In the rows, zero is written as 128.
The rows of R fall into 3 groups, and each row is roughly a mix of its group's hidden directions.
R:
[[138 113  78 143 112 147 129 150 172 122 132 151 145]
 [117  84 148 109 150  99 119 108 166 130 111 122 149]
 [113 148 103 149 120  77 138 137 117 131 171 147 135]
 [142 143 163 139 112 123 161 106 105 164 129 165 121]
 [128 129  99 130 138  81 146 114 134 131 126  77 152]
 [164 133 133 112 127 160 137 126  73 131 138  96 128]
 [136  97 139 136 136 137 100 136 154 172 152  90 122]
 [138 123 122 131 112 129 151 102 113 113 111 180  86]
 [124 111  81 120 144 137 120 140 134 121 181 135 100]
 [144 154 157 119 128 122 108 170 115 138 136 155  86]
 [ 86 133  79 145 141 141 120 154 154 123 148 140 122]
 [161 125 108 130 123 153  88 145 129 135 118 169 159]
 [109 139 118 155 124 100 122 114 163 124 110 182 121]
 [120 139 113 104 153  99 137 173 130 148 118 113 168]
 [136 158 113 138 119 172 103 138 138 140  89 160 132]
 [162 128  80 107 135 111 115 131 120 111 142 169 115]
 [111 133 137 108 177 143 174 116  98 114 127 118 126]
 [152 128 107 111 127 151 160 109 170  91 106 128 117]
 [145 117 162 112 101 171 152 109 118 149 116 124 158]
 [157 147 104 151 134  93 141 149 165 103 147 111 127]
 [104 125 158 112  93 107 135 147 133 152 170 111 148]
 [124 159 113 136  99 124 135 175 155 118 123 129  88]
 [ 96 135 111 167  87 116 125 147 135 108 130 144 161]
 [123 153 137 141  87 145 144 114 158 121 161 106  96]
 [155 131 151 151 120  76 136 127 164 106 131 118 108]
 [142 131 112 106 110 118 184 165 142 116 149 125 143]
 [142 125 116 131 117 106 177 113 139 112 105 115  81]
 [128 130  68 116 135 112 126 159 137 127 129 170 135]
 [117 116 120 116 167 167 143 146 120 131 118 113 177]
 [168 161 121 140 152 127 168 126 133 105 134 148 157]
 [113 182 133 106 125 137 152 149 147 127 122 161 102]
 [120 130 173 129 101 123 112 151 164 133 129 115  86]
 [133 107 100 102 124 117 167 111 145 104  89 129 104]
 [114 168 103 111 120 131 134 146 127 133 179  95 125]
 [140 133 180 143  97 121 140  95 112 120 160 115 119]
 [ 75 118  85 132 155 119 114 128 146 139 150 116 118]
 [140 121 134 104 105 173 153 149  88 127 152 131 146]
 [141 123 128 136 147  96 106 173 134 146 101  89 136]
 [150  90  88 128 116 125 102 141 159 131  98 142 147]
 [113 137 161 146 109 140 152 138 123 174 158 129  97]
 [ 88 150 148 119 119 152 123 141 143 104 162 118  90]
 [122 138  99 127  90 178 145 142 112 136 129 161 139]
 [149  89 126 108 127 167 133 108 176 133 117 132 115]
 [133 151 182 100 140 126 148 112 101 135 103 110 120]
 [146 132 133  99 105 152 141 170 112 104 104 157 109]
 [142 163 132  79 111 122 122 142 109 132  94 113 155]
 [156 131 139 122 103 179 139 118 143 143  86 141 139]
 [114 158 135 143 111 178 134 139 101 127 142 151 161]
 [126 137 120  90 144 108 139  86  88 153 107 132 139]
 [ 91 146  80 146 135 122 134 119 156 148  98 121 115]
 [143 144 122 139 126 115 100 107  91  92 128  94 159]
 [131 106 100 175 132 121 134 158 103 141 147 109 156]
 [110 151 132 130 141 155  88 123  89 155 121 127 162]
 [119 127 114 137 163 101  85 161 147  96 134 137 115]
 [121  93 137 114 154 102 137  75 128 128 102 117 111]
 [136 171 139 138  86 165 127 124 111 121 137 162 130]
 [ 96 104 140 133  93 115  99 109 112 164 125 116  99]
 [141 116 175 139 140  98 118 115 104  97 164 121 118]
 [117 132 152 125 149  95 173 136 121 158 137 134  90]
 [142 118 136 143 118 126  95 111 176 121 152  87 113]
 [115 112 117 116 133 100 105  88 168 128 111  94 113]
 [ 91 131  98  96 131 160 147  92 141 108 132 146 130]
 [120 156 144 129 163 114  96 106 151 107 137 100  96]
 [141 104 156 131 167 132 137  83 125 103 115 130  98]
 [103 120 155  88 103 141 118 153 139 151 138  93 109]
 [ 93 127 172 135 121 127 121 120 138 165 130 117  84]
 [150 154 138 107 131 138 171 141 148  87 156 137 132]
 [142 133  85 130 123  94 164 108 138 154 107 133 154]
 [133 139 118 140 127 144 135  68 138 102 149 165 119]
 [124 160  94 128 110 167 115 163 111 145 157 138 127]
 [111 172 142 175 110  92 124 145 136 119 133 141 135]
 [128 119  97 123  70 141 119 135 160 122 108 108 145]
 [145 156 124 162 149 131 151 140 150 100 122 106 169]
 [138 143  97 148 103  82 111 142 111 113 141  93 133]
 [170  96 151 121 131 150 156  88 110 112 126 136 128]
 [132 128 125 114 134 153 122 131  81 106 119 183 116]
 [122 137 137 121 137 127 130 125 112  86 155  71 150]
 [120 140 118 116  87 117 102  87 103  96 149 124 115]
 [114 174 176 139 104 142 139 136 112 126 121 130 157]
 [127 144 109 160 118 108 154 114 156 142 103 148 171]
 [139 140 127 145 102  84 159 114 151 123 107 168 123]
 [115 128 153 136 184 142 129 122  94 110 125 131 162]
 [146 110 126 120  88 125  96 150 132 177 106 138 131]
 [102 151 120 155 118 108 147 135 162 132 114  83 105]
 [155  91 128 106 156 116 101 105 137 144 153 114 158]
 [104 132 123 149 126 101  82 133 111 161 127 114  91]
 [150 124 158 146 123 126  64 103 124 111 122 129 137]
 [137 126 126 107 149 126 106 136  70 135 155 116 161]
 [147 102  96  75 142 134 121 164 132 131 113 121 141]
 [130  85  99 135 120 118 128 111 119 141 131 156  77]
 [169 118 108 129 146 137  74 133 157 122 133 134 148]
 [120 117 151 134 169 119 140 105  99 137 155 130  83]
 [138 118 151  99 137 156 122 134  69 120 142 104 124]
 [150 115 135 126 118 139  83 146  82 127 138 161 111]
 [177  92 147  86 125 113 139 117 137 129 112 135 139]
 [118 120 159 147 125 145 144 112 157  94  95 105 159]
 [ 86  97 145 136 120 115 159 141 101 158 100 126 134]
 [129 119 153 135 116  89 107 158 127 163  95 141 153]
 [102 134 110 120 143 114  80 123 153 140 113 131  82]
 [125 137 126 125 136 127  95 185 152 136  87 123 120]
 [133 160 103 149 101 100 158  99 129 157 112 148 128]
 [145 154 150  99 146 143 144  88 118  95 150 151 122]
 [132 147 181 162 124 110  98 103 122 105 132 141 123]
 [135 164 154 144 115 136 113 144  93 113 107 171 139]
 [152 120 166 144 133 128 147 107 111 170 130 167 116]
 [134 135 150 125 134  84 106 109 154 104 130  82 119]
 [143 144 159 148 119 167 132 111  86 131 151  99 135]
 [116 128  94 102 112  93 128  96 148 102 142  94 120]
 [134 129 104 120 138 101 135 131 166 134 168  98  90]
 [116 142 150 176 174 156 138 117 140 144 120 134 137]
 [130 122 106  83 123 103 139 177 121 114 118 129 100]
 [ 89 141 140 136 115 123 122 111 130 119 116  65 146]
 [152  85 159 118 134 135 148  93 139 101 127 134 101]
 [127 157 124 153 168  97 104 152 137 156 113 119 103]
 [142 132 116  91 132 140 118 151  79 149 137 101 156]
 [150 145 142 111 173 141 114 114 143 110  84 130 152]
 [130 100 107 125  98  77 131 108 143 153 137 111 107]
 [150  96 128 115 173 135 123 103 132 141 144 116  85]
 [137 103 113 145 146 107 162 106 146 169 105 125 154]
 [167  87 114 119 152 122  94 111 147 136 121 136 100]
 [146 129 131 128 165 109 114 117 149 139  75 105 152]
 [144 142 128 142  97 156 151  83 141 169 123 118 125]
 [143 133 121 144  98 138 108 135 120 118  99 185 154]
 [128 129 132 114 164 137 154 127  88 158 149 151  94]
 [117 154 131 151 114 119 132 104  83 135 157 169 132]
 [152 128 151 140 154 129  95 108 135 130 117  71 121]
 [146 106 167 143 120 151 109 100 133 131 142 167  98]
 [124 176 113 152 105 135 121 163 107 131 163 139 121]
 [140  90 139 129 150 161 124 122 101 170 127 154 109]
 [182 128 147  90 140 118 136 163 125 106 127 128 138]
 [171 154 109 124 145 124 155 144 139  88 134 140 157]
 [167 115 135 125 107 123 126 158 156 118 152 162  95]
 [134 111 138  97 142 178  98 133 122 141 123  88 122]
 [143 139 146 106 162 152 126 111 160  84 146 142 111]
 [119  98 136 138 161 158 163 153 142 152 111 134 158]
 [121 159 122 143 113 117 114 137 133 136 100 188 151]
 [113 153 163 119 128 105 155 108 104 131 145 111  84]
 [141 121 143 113 110 148 114 131 180  79 132 129 116]
 [132  94 146 102 143 130 129 124 134 122 136  68 102]
 [131 129 185 163 131 116  98 107 119 113 113 142 138]
 [ 82 156 151  92 126 145 155 123 134 118 146 110 109]
 [135 176 134 150 139 104  93 155 128 122 133 126  92]
 [107 107 104 106  94 115  92 127 118 104 147  95 114]
 [124 119 150 134  99 120 109 129  70 150 154 132 106]
 [114 122 100  93 135 161 167 134  98 153 137 119 112]
 [ 88 119 103 122 111 104 177 116 131 150 146 112 126]
 [119 124 131 112 153 146 120 110  64 134 132  95 124]
 [142 125  87  80 151 134 158 140 130 121  97 129 140]]

Here is one row from each group, named. Which group is each of the other rows in?
[148 114 156 135 162 160  81 138 136 105 129 140 114]  A
[164  90 132 119 142 162 131 100 163 124 103 125 134]  V
[151 131 111 137  85 129 102 139 152 159 153 146  99]  Z

[132 134  91 136 101 106 104 149 156 104 112 141 165]  Z
[148 100 108 124 126 107 115  90 145 105 124 127  79]  Z
[133 120 106 129 163 177 120 104 125  93 154 118 135]  Z
[ 96 157  90 152 110 100 150 130 152 140 121 143 106]  V
[140 142 132 153 131  88 158 120 104 107  99 150 160]  V
[112 136 108 140 130 124 129 156 131 106 174 108  81]  V
[116 135 109 145 100 142 176 126 131 149 163 110 155]  V
[142 128  89 167 168 140 143 105 111  99 128 121 127]  V
[147 120 124 141 137 113  97 128 189 139 128 138 160]  V
[126 115 123 164 121 143 131 163  97 137 115 110 176]  A
[ 81 130 128 148 123 128 162 117 102  87 113 132 149]  Z
